m =
[[ 2.30  0.40 -1.63 -1.19  4.24 -2.17  1.27 -1.18  0.61  3.31  0.11  1.10
  -0.28 -0.75  0.41 -0.29]
 [-1.02  0.48 -0.61 -2.58 -2.52  1.48 -0.50  0.23  1.29 -1.50 -1.87 -1.49
  -2.79 -0.88 -0.76 -0.78]
 [-0.97  0.01  0.30 -2.16 -1.34  1.82 -0.71  0.81  1.77 -1.79 -1.47 -1.50
  -3.26 -0.98 -0.08 -0.16]
 [-1.04 -0.04 -2.04  1.15 -1.14  0.85 -0.22 -4.69  2.54 -1.07 -1.33 -2.24
   0.32  0.16 -0.68 -1.00]]
What is the entry just left of -0.28?
Answer: 1.10
What is the third smallest entry?
Answer: -2.79
What is the entry just left of 1.29?
Answer: 0.23
The second largest entry is 3.31
What is the entry just right of -1.19?
Answer: 4.24
The entry just right of 0.40 -> -1.63
The entry just left of -0.16 -> -0.08
What is the entry just left of -1.07?
Answer: 2.54
What is the fourth entry in reading order?
Answer: -1.19
What is the entry just left of the smallest entry?
Answer: -0.22
What is the second entry in reading order?
Answer: 0.40
What is the entry just right of the largest entry?
Answer: -2.17

Read these off the row that follows.
1) Which number is the entry just right of -0.061?
2) Which number is the entry just right of 1.101?
3) Which number is the entry just left of -0.933?
4) Which number is the entry just left of the largest entry?
5) Which number is the entry just right of the smallest entry?
6) Which number is the 2nd entry from the left?
7) Which number is the second smallest entry?
8) Which number is the 1st entry?
[ 0.004  0.057  1.101  1.921 -0.061  1.249 -1.373  1.915 -2.056 -0.933
  1.113]
1) 1.249
2) 1.921
3) -2.056
4) 1.101
5) -0.933
6) 0.057
7) -1.373
8) 0.004

Read these off the table that follows.
1) Report the entry just right of -5.11.
2) Report the entry just right of 2.41.
3) Report the entry just left of 1.32.
4) Report the entry just left of -3.20.
[[1.82, -1.47, -1.17, -3.20, 2.08, -2.74, -0.57, 2.36, -0.79], [2.82, 1.28, -3.02, -1.06, 1.47, 1.90, 1.86, -3.22, 2.03], [-0.81, -2.39, -1.54, 1.32, 2.41, 2.27, 0.14, -0.57, -2.36], [-5.11, 0.89, -1.43, -1.27, 0.95, 2.15, 2.58, 0.61, -3.34], [0.40, -1.35, 1.49, -1.70, 2.03, -1.54, -0.13, 0.85, -1.85]]
1) 0.89
2) 2.27
3) -1.54
4) -1.17

[11 88 77  8 90 80 11 90]
The entry just right of 88: 77
The 4th entry is 8
Read off the second entry from the right.
A: 11

B =
 -33.20   -69.74   129.79   158.42   156.60   -90.42     7.52
  75.11   -66.47   -26.99   -55.11   192.99  -196.75   -73.37
 203.42  -154.81    64.29   198.13    -1.50   215.54    88.73
 148.05   135.80  -170.00  -173.23   -78.37   -28.33  -137.99
 147.67    41.10  -199.25   104.47    75.46  -172.57  -163.22
-198.66   -12.61   100.45   -56.04    73.57   114.17   174.90
-195.37  -184.49   -84.18  -182.06  -114.12    86.85   106.41
-159.03    84.05   -98.34   134.21   174.57   -21.16  -180.51
The last entry, reading row by row: -180.51
Give the bottom-left entry.
-159.03
Give the 3rd entry on the diagonal from the top-right corner.
-1.50
Give the entry in the top-left corner.
-33.20
The entry just right of -98.34: 134.21
Give the entry directly below -55.11.
198.13
Give the top entry of the column that holds the largest entry.
-90.42
The entry just left of 135.80 -> 148.05
The top entry of the column that holds the smallest entry is 129.79
The 2nd largest entry is 203.42
The entry directly above the largest entry -> -196.75
The entry just left of -66.47: 75.11
The first entry of the smallest entry's row is 147.67
Give the entry directly below -1.50.
-78.37
The largest entry in the first row -> 158.42
The entry directly above 174.57 is -114.12
The third entry from the end, reading row by row is 174.57
The 2nd entry on the main diagonal -> -66.47
The entry directly above -195.37: -198.66
The fifth entry from the end, reading row by row is -98.34
The entry just left of -180.51: -21.16
Give the first entry on the diagonal from the top-right corner.
7.52
The entry directly above -172.57 is -28.33
The smallest entry: -199.25
Give the entry just left of -196.75.
192.99
Give the largest entry in the last column.
174.90
The entry just left of 75.46 is 104.47
Give the entry directly above 192.99.
156.60
Give the entry directly above -180.51.
106.41
Give the third entry on the main diagonal.
64.29

W = [[4.71, 0.14, 2.99, -1.51, -0.39, 0.75, -3.19, 0.74, 5.25, -3.80, -0.39], [-4.44, 0.96, -2.43, 2.90, 1.64, 0.25, 4.90, 0.30, -5.11, 5.64, 1.58], [-4.34, 0.96, -2.36, 2.85, 1.57, 0.24, 4.83, 0.27, -4.97, 5.51, 1.56], [-4.17, 0.91, -2.28, 2.66, 1.51, 0.19, 4.52, 0.26, -4.77, 5.25, 1.45], [4.97, 0.16, 3.20, -1.52, -0.43, 0.82, -3.36, 0.75, 5.57, -3.99, -0.37], [-4.54, 0.99, -2.49, 2.92, 1.65, 0.22, 4.99, 0.29, -5.21, 5.73, 1.59], [4.70, 0.15, 3.01, -1.49, -0.43, 0.75, -3.18, 0.71, 5.26, -3.80, -0.38], [-4.53, 1.01, -2.48, 2.94, 1.71, 0.25, 5.01, 0.33, -5.20, 5.78, 1.62], [-4.30, 0.92, -2.35, 2.76, 1.53, 0.20, 4.70, 0.25, -4.93, 5.41, 1.50], [4.80, 0.18, 3.09, -1.52, -0.44, 0.76, -3.30, 0.72, 5.42, -3.89, -0.38], [-4.30, 0.88, -2.39, 2.76, 1.53, 0.20, 4.75, 0.24, -4.96, 5.39, 1.49], [4.71, 0.18, 3.02, -1.53, -0.41, 0.74, -3.24, 0.73, 5.30, -3.81, -0.39], [5.19, 0.15, 3.33, -1.68, -0.50, 0.80, -3.58, 0.76, 5.83, -4.23, -0.44], [5.01, 0.14, 3.20, -1.58, -0.43, 0.81, -3.42, 0.76, 5.61, -4.06, -0.40], [5.05, 0.11, 3.20, -1.57, -0.43, 0.82, -3.38, 0.77, 5.60, -4.06, -0.41]]
Give the entry just left of 3.02.
0.18
Give the entry just right of 0.92.
-2.35
Give the entry just left of the smallest entry.
0.29
The entry just right of 1.51 is 0.19
Give the maximum.
5.83
Give the entry just right of -3.24.
0.73
Give the entry just right of the largest entry.
-4.23
Give the entry just right of -2.28.
2.66
Give the entry just right of -2.48.
2.94
Give the entry just left of 0.91.
-4.17
Give the entry just right of -4.34.
0.96
Give the entry just left of 1.56.
5.51
The entry just right of 0.71 is 5.26
Give the median of all entries.
0.33
